A single turn carries every row of the set below to another of its rows. Some are shown first; where does it send the rows asked next?
k876: [ 14.6 -20.7  22.5 -10.8 -13.5  -3.6 -15.3  -8.2   2.6 -14.5  23.3 -10.4
 -13.9   9.1  -4.3 -27.5  10.9]
k950: [-18.4   3.8 -17.8  -3.7 -12.5  22.0   2.2  17.4  -9.5  -0.3 -23.1 -40.3
  22.3  16.4 -21.5  -3.1 -15.8]
k886: [ 11.6  -8.7  20.2   4.9  -1.0  22.0 -13.3  -6.2  20.4  -6.6  28.9  -7.7
  -6.9 -14.5   7.5   8.9   0.6]
k489: [ 13.5  26.3 -26.5  16.0  10.6  -0.7   9.6  37.6 -15.0  19.2   3.8  16.2
  15.6  24.1  11.0   3.3 -13.3]
k716: [ 14.9  20.0 -23.5   2.3  14.3   8.1  -0.9  17.9 -11.3  16.9  10.8  26.3
  14.6  25.5   9.4   4.1 -17.8]
k119: [ 13.4  29.1  -4.0   0.7  13.7  -4.6   2.5  24.6 -27.0  22.6  -0.4  28.4
  15.2  11.2 -13.9  -8.8   8.4]
k708: [ -1.3   4.5  -1.5 -16.3 -18.0 -17.6   6.3   8.0   4.0  37.5 -11.1   1.9
 -18.7 -13.9  29.4 -21.5 -21.7]
k704: [-21.5   4.9  -2.5 -18.1 -21.5 -20.6   4.0   3.2  -4.5  35.9  -9.9   8.9
 -14.9   0.5  33.3 -20.8   0.5]
k54: [-24.4  30.5   0.0  10.0   0.1  -5.8  -2.4   2.7 -14.0  -3.8  22.6 -39.5
  -2.9  10.2 -27.2 -15.0  -1.3]
k359: [-34.0  -0.9 -14.2  13.4  -3.0  22.8  -6.0   7.9   5.7  -7.6 -15.1 -14.7
  22.4   0.7 -23.0 -12.2 -18.2]
k517: [  7.1   0.1  22.5  11.5 -39.0  -3.8  -1.9  23.8 -27.8  13.1  -6.2 -28.8
   1.5   0.5   0.3   0.7  37.6]
k391: [-38.0  16.0  -3.0  21.0   5.3   6.3  -8.7  -1.2   3.7  -9.3  13.5 -15.4
   6.4  -3.1 -28.3 -19.2 -10.0]
k4: [-17.0  11.3   1.3 -28.2  11.7 -10.0  29.0  26.2  16.0  31.1  -7.6  -5.6
 -14.4  -7.6  27.3  -7.9   9.4]
k247: [-31.4   9.5  -0.7 -25.2  -3.2 -16.3  17.5  13.7   2.9  32.5  -7.3   4.7
 -12.0   4.0  33.2 -12.2  19.0]
k107: [  2.4   9.1   0.5 -22.0   2.8 -11.1  22.1  23.2  17.1  33.2  -9.4  -8.7
 -18.7 -19.1  25.0 -13.8 -15.2]
k941: [ -1.3 -21.2   6.8   9.6 -21.1  -7.0  16.6  46.1  -2.9  -8.6 -13.1 -31.0
   3.9  17.4   5.9 -20.1  35.1]
k776: [ -6.0 -17.0  -2.5  19.6  -4.0  28.5   3.3  22.4  26.6  -8.1  11.3 -15.1
   8.0   0.6  27.4  20.9   6.2]
k69: [ 13.3  31.7 -14.1  15.4  10.0  -8.0  11.6  42.2 -24.4  23.7  -1.9  18.0
  15.7  14.5  -3.7  -5.8   3.8]
k450: [  8.2 -16.5  24.5  -9.1 -24.0 -14.0  -1.7  15.9 -16.9  -5.9   0.5 -21.4
  -6.0  14.8 -10.1 -30.8  38.6]
k333: [ 10.2 -28.7   3.5   5.7  -3.7   9.0  -4.9   7.9  29.3 -22.2  23.5 -13.2
  -8.3   9.3  16.0 -16.4  -8.8]
k782: [  0.1 -29.0  -6.3  18.2  -8.2   7.0  14.6  41.7  25.1 -18.8   1.2 -26.4
   2.4  14.6  21.0 -11.8   6.4]
k606: [ 14.7  22.7  -9.5  -7.5  16.6   5.0  -4.3   9.4 -18.2  18.5   7.9  35.0
  14.9  17.3  -5.8  -2.6  -4.2]
k286: [-13.0  23.4  -9.2  -6.2 -10.5   4.2   4.3  14.2 -22.2   2.2   0.1 -54.5
   6.8  23.8 -23.0  -5.0  -5.4]
k703: [ 20.1   2.3  34.9  -0.8 -22.5   1.0 -17.0  -5.4 -13.5   6.8  18.7 -16.5
 -11.9 -13.7  -8.6  -4.1  20.4]
k469: [ -9.0 -11.2  -0.6  23.2 -29.3  12.1  10.0  40.6  -3.3   4.7 -11.5 -28.4
  13.4   9.5  23.1  15.2  29.0]

k359 -> k950
k450 -> k876
k107 -> k4
Where do these go?
k489 -> k69
k776 -> k469

A single turn carries every row of the set below to another of its rows. Some are shown first; where does it send the rows asked next?
k338: [-48.9  26.1   6.6   4.6  -1.1   2.6  34.2 -34.5  -6.5  21.5   3.1 -22.8
  -4.8   6.2 -18.4 -21.7   1.7   8.9 -11.7   1.6  -4.4  -1.5 -21.2  -5.3
  -9.9  -1.1   0.6  -0.5 -16.0 -13.1  13.6  -9.8  -2.3]
k534: [ 14.6  31.8  43.7   1.7  31.2  -8.1   8.9 -17.6  19.3 -29.0   0.2 -17.5
  11.7  10.8  -0.2 -28.8 -17.5   4.6  13.3 -10.0   1.0 -22.0  18.3 -13.5
  -1.4  -4.1  -3.5 -12.0  11.8   3.6   6.7  -8.4  -6.5]
k410: [ -3.7  39.8  15.2 -20.4   2.7  -8.0   4.5   2.5 -17.8 -21.7  -2.7  -8.5
 -12.1  -2.3  16.1   7.8 -15.1  25.8  -1.7 -18.1  12.7 -25.0  -4.6 -20.3
 -14.3  -9.3 -27.1 -10.6 -12.4 -11.5 -15.0 -17.2 -22.7]
k374: [ -3.1 -26.8 -12.3   5.7 -19.3 -25.9  20.5 -21.4  19.8   5.4  21.7   4.2
  24.0  11.8 -21.6 -36.0  12.5   6.5  -7.4  11.5  15.0  13.5 -12.4 -25.9
  -9.1  26.3  -2.2  -7.2  -4.3 -22.1  -1.6   8.0  -1.9]
k515: [  2.5 -24.3 -13.0   9.2 -20.8 -16.6  24.6 -20.2  15.2  -2.0  20.8   3.2
  24.1  21.3 -18.9 -30.6   2.8   0.0  -7.6   5.6  12.2   6.9 -18.5 -26.5
  -1.5  29.8 -10.2  -8.0   1.3 -26.7  -7.2   8.4   5.1]
k804: [-16.4  39.6  10.7 -21.7   2.1 -19.2  -7.7   0.3 -16.2  -6.4  -5.1  -5.1
 -17.9 -15.9   2.9  -7.9  -4.1  26.4  -2.3  -3.9  22.5  -8.2   7.7 -15.6
 -13.4 -26.6 -19.0 -13.4 -33.0  -9.1 -12.2 -18.8 -23.2]
k890: [ -6.8   7.8  37.5 -17.2  14.7 -25.8 -26.2   9.4   7.7 -12.1   4.3  -6.0
  10.2 -18.2 -20.9 -29.8  -2.9   8.9  26.2   4.1   7.1  25.0  30.7 -12.5
  -6.9 -23.9  15.2  -1.7  -8.0  28.9  24.6   4.2  -8.6]
k278: [ 23.7  21.3  36.6   7.0  22.7   2.8   0.6   5.9   3.6 -34.6   0.0  -5.9
   9.7  21.1  -5.3 -11.5 -20.3 -14.8  16.5 -25.1  -1.9 -19.0  10.8 -11.9
   7.1   2.9  -4.1 -13.5  31.9   9.8  -0.9  -3.7  12.4]
k186: [-25.4   8.0   8.4   6.4 -12.5  11.1  32.4   9.4 -21.4   3.5   9.7  -7.5
  -5.9  28.3 -12.5  20.5  -8.7  -4.9   0.5 -25.9 -21.8   4.3 -38.5  -1.4
 -18.9  30.9  -3.4   6.3  26.7   5.3  15.2   6.0   7.1]
k769: [  2.4 -37.8 -14.5   3.8 -31.5 -21.3  13.0   3.9   3.4   0.0  25.6  13.0
  23.5  15.4 -25.8 -16.8   6.7  -7.0   0.0   1.1   7.6  24.3 -21.0 -28.5
  -5.8  30.2  -4.7  -3.6  11.7 -12.6  -3.8  18.3  10.2]
k526: [ 14.6  18.0   9.7 -11.0  -0.6 -10.1 -16.5  46.4 -32.1 -13.4  -0.4  22.1
 -20.1  11.7  -0.7  31.2   0.5   8.2   0.0 -25.6  12.9   0.1   3.3   2.7
 -23.4  -3.3  -9.7 -14.1  18.1   7.7 -15.9   1.8 -12.6]
k201: [-49.9  15.4   3.4   6.5   0.5  -9.8  16.3 -18.7  -8.1  36.5   2.6  -8.8
 -10.7  -1.3 -32.0 -25.9  22.4  11.3 -12.6  14.2   2.0  24.9  -7.8  12.3
 -20.9 -10.0  17.2  -0.4 -16.1  -0.1  19.6   0.5  -6.5]
k154: [-11.6  27.7   8.1 -19.2   2.0 -23.5 -25.1  19.6 -26.1   4.5  -5.3   8.1
 -21.1 -18.0 -12.4  -3.2  12.6  18.6  -4.8  -0.3  23.7  15.1  18.3  -3.9
 -15.9 -35.5  -5.1 -15.6 -26.7   2.1 -11.3  -6.6 -17.8]
k810: [ 15.6   9.3  24.0  -1.0  31.8  26.3   3.4  14.1   2.4  -1.7 -37.5  18.9
  27.5  11.1  -6.5  28.8 -16.8 -10.2  11.4 -34.4  11.7   4.9  -6.2 -13.4
 -20.2  31.1   3.3  18.4   7.0 -22.0  -3.2   5.9  -4.5]
k522: [ -3.4 -32.6 -11.4  -0.7 -24.3 -30.1  11.9 -10.0  15.6   7.5  21.1  10.5
  22.8   8.5 -27.4 -29.5  17.3   8.1  -2.9  14.4  15.0  26.9 -10.4 -25.0
 -12.7  23.2   2.8  -3.3  -3.9 -14.2   3.2  13.5  -1.1]
k430: [ -1.2  23.2  40.3 -10.3  26.0 -20.4  -3.6 -15.4  19.5 -19.9   2.5 -15.8
  11.2 -11.2  -9.5 -35.6  -6.6  20.3  18.7   6.2   7.4   0.5  28.2 -14.7
  -8.7 -17.1   6.2  -4.4  -6.8  14.6  17.7  -6.1 -20.7]
k705: [-25.8  -6.2   4.6   4.9 -10.9   0.7  11.5  24.8 -23.5  16.8   9.7   6.4
 -10.8  21.3 -26.9  19.4  10.7  -4.6   0.9 -13.7 -14.4  28.8 -23.7  12.8
 -29.0  22.0  14.5   7.0  26.6  20.4  20.4  16.5   3.7]
k575: [ -4.9   1.5  17.4  -6.7  23.6   8.6 -24.4  17.8  -6.5  21.9 -38.2  28.8
  20.7 -15.5 -30.5  12.4   3.2 -11.8  12.4 -15.5  23.3  43.6  15.1  -7.3
 -18.7   1.8  21.9  18.5 -21.9 -12.7   2.9   9.1  -3.5]
k499: [-11.3  21.8  24.6 -13.3  28.7  14.3   6.7 -18.3  13.5   8.8 -39.6   3.4
  29.6 -18.3  -9.1  -2.1 -13.3  10.8  11.0 -13.5  19.8   9.3   4.0 -26.6
 -19.3   9.8   3.9  22.8 -36.6 -28.3   5.7  -7.4 -19.1]
k58: [  7.1 -29.0 -13.5   7.6 -25.4 -16.0  19.2  -5.6   7.6  -3.9  21.3   9.1
  23.6  22.3 -23.2 -19.8   3.0  -6.5  -3.6  -2.4   7.6  10.3 -21.4 -29.9
  -1.6  33.0  -7.2  -6.7   9.8 -23.3  -7.7   9.4  11.4]
k403: [ 17.4   5.2  32.1   0.9  11.6  -1.6 -19.6  32.3 -10.5 -26.8   3.0   4.0
   8.5  11.7 -20.1  -3.3 -13.2 -25.6  23.5 -27.0  -3.9   7.1  12.8  -9.9
  10.1  -3.5   5.3 -10.3  31.5  25.8   5.2   4.5  21.2]
k439: [  1.6  -1.7  33.2 -12.2   9.4 -15.2 -30.6  34.6  -8.7 -18.1   3.7   2.7
   5.9  -8.3 -27.9 -10.2  -4.7 -15.7  29.9 -12.1   1.9  29.1  22.2 -10.0
   1.8 -16.3  14.7  -3.9  11.3  35.9  17.7  11.3   9.3]
k108: [-16.7  10.0  22.7 -13.0  26.6   6.3 -14.0  -0.5   5.0  21.0 -41.6  13.9
  24.3 -26.5 -24.2  -2.6  -3.6   4.1  13.3  -8.1  23.2  34.5  13.5 -21.0
 -16.9  -0.8  14.5  21.5 -38.0 -19.6   6.4   0.8 -13.7]
k208: [ 12.5  30.6  13.2 -15.1   1.4  -4.2   1.3  24.2 -25.6 -25.5  -0.3   4.7
 -16.4  13.1  14.5  27.7 -13.9  13.8  -1.9 -29.3   6.6 -20.2  -9.9 -10.1
 -19.5   3.1 -26.1 -12.0  11.1  -5.2 -18.8  -9.1 -18.0]
k458: [-36.6  22.6   7.1   5.7  -6.1  12.7  41.0 -20.4 -10.8   3.2   4.5 -21.6
  -0.2  20.0  -9.0   1.1 -12.0  -0.5  -4.6 -15.5 -15.8 -12.1 -37.7  -8.7
  -7.2  18.2  -8.4   2.3   7.2  -9.1  11.6  -7.9   5.0]
k589: [  1.5  17.2   6.7 -14.9   0.9 -22.0 -31.2  42.5 -32.9   0.7  -2.6  23.3
 -22.9  -3.8 -12.9  16.3  12.2   7.7  -1.3 -12.2  21.9  18.0  15.5   7.6
 -21.5 -22.3  -2.5 -16.4  -2.3  10.3 -12.7   0.7 -12.4]
k369: [ 13.0   1.0  16.7  -1.3  26.4  20.4 -16.4  29.3  -4.8  11.6 -36.2  31.5
  21.2   4.0 -21.2  26.7  -5.3 -16.8  11.5 -30.8  16.8  30.2   3.1  -6.0
 -20.8  19.7  13.7  18.0   4.6 -12.8  -3.3  10.7   3.6]
k892: [  2.2  21.1  26.9  -5.3  29.1  24.1  14.9 -10.9  13.4  -1.7 -37.8   8.2
  28.8   0.5  -1.0  13.5 -21.9   5.1  12.2 -26.7  14.2  -2.0  -5.4 -24.3
 -19.3  27.7  -2.7  18.7 -12.9 -29.9  -0.8  -5.7 -17.0]
k724: [-36.1   1.1   3.0   5.6  -4.3 -12.0   4.6  11.6 -18.1  31.1   7.8   6.5
 -12.3   6.3 -38.1  -2.7  24.8   3.8  -5.5   4.3  -3.5  39.4  -8.2  21.7
 -31.3   2.0  23.4   2.8   6.5  13.1  23.7  13.6  -4.3]
k669: [ -1.0 -37.5 -15.7   0.4 -29.0 -26.6   9.4   4.2   6.8   4.7  25.2  14.2
  21.0  11.0 -29.5 -22.2  14.6  -2.3   1.3   7.8  10.6  30.3 -14.1 -24.5
 -10.0  27.4   2.5  -3.0   2.5  -9.9   4.3  17.5   1.9]

k208 -> k526
k374 -> k515
Where do these go?
k430 -> k534
k705 -> k724
k892 -> k810

